array([[145, 108, 142, 106, 109, 118, 115, 120, 142, 143, 128, 109, 107,
        149],
       [152, 146, 134, 111,  99, 138, 128, 122, 126, 112, 103, 150, 150,
        117],
       [119, 119, 105, 140, 111, 124, 116, 150, 142, 107, 139, 144, 127,
        126],
       [107, 153, 108, 113, 116, 128, 145, 116, 120, 147, 148, 128, 111,
        113],
       [138, 129, 122, 123, 157, 110, 114, 118, 111, 113, 151, 140, 128,
        152]])	145

array([[150, 125, 127, 141, 123, 136, 122, 116, 136, 112, 126],
       [133, 133, 130, 125, 135, 123, 139, 139, 122, 130, 134],
       [140, 142, 126, 126, 124, 124, 141, 143, 132, 145, 129],
       [134, 130, 133, 117, 133, 120, 131, 132, 129, 125, 128],
       [123, 132, 132, 124, 124, 127, 128, 127, 132, 129, 115],
       [120, 121, 130, 122, 117, 129, 139, 135, 128, 127, 129],
       [127, 131, 131, 121, 127, 131, 129, 134, 117, 125, 128],
       [118, 127, 130, 132, 122, 125, 130, 142, 129, 135, 122],
       [124, 129, 127, 122, 127, 121, 121, 129, 118, 122, 123],
       [121, 131, 123, 131, 130, 119, 131, 143, 119, 122, 128],
       [125, 141, 135, 127, 121, 130, 122, 138, 127, 139, 126],
       [125, 131, 132, 127, 120, 126, 132, 122, 121, 131, 126]])	150

array([[113, 129, 129, 117, 125, 120, 112, 117, 120, 123, 129, 109, 114,
        115],
       [120, 123, 122, 121, 122, 122, 120, 121, 121, 122, 122, 120, 120,
        120],
       [112, 127, 128, 115, 126, 121, 111, 118, 120, 123, 129, 108, 113,
        114],
       [124, 123, 125, 124, 113, 114, 119, 118, 113, 113, 120, 120, 126,
        126],
       [113, 148, 123, 148, 117, 108, 143, 105, 112, 139, 111, 131, 116,
        117],
       [126, 127, 126, 127, 127, 127, 127, 126, 127, 128, 127, 126, 126,
        126],
       [123, 125, 123, 125, 122, 121, 125, 121, 122, 124, 122, 124, 123,
        123],
       [107, 132, 113, 132, 115, 108, 130, 104, 111, 130, 108, 122, 108,
        109]])	113

array([[132, 136, 131, 128, 123, 132, 136, 113, 122, 128, 141, 134, 102],
       [132, 125, 132, 130, 126, 126, 125, 140, 142, 126, 136, 124, 113],
       [120, 122, 126, 130, 116, 131, 126, 123, 122, 126, 130, 128, 150],
       [108, 122, 124, 116, 137, 119, 129, 124, 131, 126, 113, 119, 147],
       [109, 139, 120, 126, 127, 137, 136, 143, 128, 123, 114, 121, 125]])	132

array([[135, 122, 117, 122, 116, 131, 135, 119, 119, 129, 135, 122, 132],
       [112, 134, 128, 115, 136, 135, 126, 130, 122, 127, 130, 123, 126],
       [127, 121, 125, 125, 123, 128, 129, 130, 125, 134, 120, 118, 123],
       [132, 133, 144, 130, 137, 134, 124, 126, 134, 130, 127, 123, 116],
       [123, 111, 118, 129, 122, 123, 123, 133, 128, 120, 128, 117, 131],
       [133, 149, 122, 124, 123, 122, 123, 138, 126, 123, 131, 138, 137],
       [118, 135, 128, 144, 127, 122, 122, 117, 136, 148, 130, 129, 130],
       [131, 128, 118, 138, 120, 132, 118, 119, 118, 131, 142, 130, 133]])	135

array([[130, 125, 126, 126, 130, 132, 124, 116, 130, 139, 129, 130, 133,
        130, 131],
       [130, 124, 126, 124, 130, 132, 128, 130, 141, 126, 137, 128, 130,
        125, 131],
       [130, 125, 130, 124, 130, 132, 125, 130, 128, 126, 129, 128, 141,
        135, 131],
       [130, 114, 118, 124, 134, 131, 151, 130, 141, 126, 129, 133, 135,
        130, 131],
       [130, 140, 126, 124, 130, 132, 128, 130, 141, 126, 128, 134, 130,
        124, 125],
       [126, 125, 126, 124, 130, 132, 128, 130, 141, 122, 133, 128, 129,
        130, 131],
       [130, 125, 134, 124, 130, 132, 128, 130, 141, 126, 129, 128, 130,
        130, 131],
       [130, 124, 127, 124, 130, 135, 128, 130, 141, 126, 141, 127, 127,
        122, 131],
       [130, 112, 118, 131, 133, 128, 151, 130, 141, 126, 129, 131, 130,
        131, 131],
       [130, 125, 126, 124, 122, 124, 128, 130, 128, 126, 129, 128, 130,
        130, 126],
       [131, 125, 126, 114, 124, 126, 128, 134, 121, 126, 129, 128, 130,
        130, 131],
       [130, 128, 126, 127, 130, 132, 128, 130, 141, 126, 127, 128, 130,
        130, 127]])	130

array([[132, 137, 111, 129, 136, 119, 122, 132, 137, 120, 126, 137, 136,
        128, 125, 129],
       [132, 114, 128, 124, 124, 141, 133, 135, 124, 143, 133, 125, 121,
        131, 139, 137],
       [127, 114, 140, 125, 121, 141, 134, 129, 119, 141, 132, 120, 119,
        130, 136, 132],
       [135, 119, 119, 124, 133, 139, 127, 138, 134, 143, 126, 125, 122,
        128, 145, 139],
       [123, 119, 148, 127, 119, 136, 134, 123, 117, 135, 130, 119, 120,
        128, 129, 125],
       [133, 134, 111, 128, 135, 122, 124, 134, 136, 124, 128, 137, 135,
        129, 127, 132],
       [129, 137, 119, 130, 132, 118, 124, 127, 133, 118, 127, 135, 135,
        127, 121, 125],
       [131, 140, 111, 130, 137, 116, 122, 130, 138, 117, 125, 138, 138,
        127, 123, 128],
       [127, 117, 141, 125, 124, 141, 132, 128, 123, 141, 127, 117, 118,
        127, 138, 130],
       [119, 128, 151, 130, 116, 126, 134, 117, 115, 121, 131, 123, 126,
        128, 115, 118],
       [125, 144, 122, 132, 132, 112, 123, 122, 133, 109, 125, 136, 139,
        126, 113, 120]])	132
---
[139 128 152 149 123 148 102] Out: 139
[148 101 125 118 118] Out: 148
[104 111 130 123] Out: 104
[128 119 138 155 113] Out: 128
[118 121 119 135 126 157] Out: 118
[113 139 106 148] Out: 113
[128 117 124 134 144 150 137] Out: 128
[141 102 126 135 139] Out: 141
[140 154 129 147 148 128] Out: 140
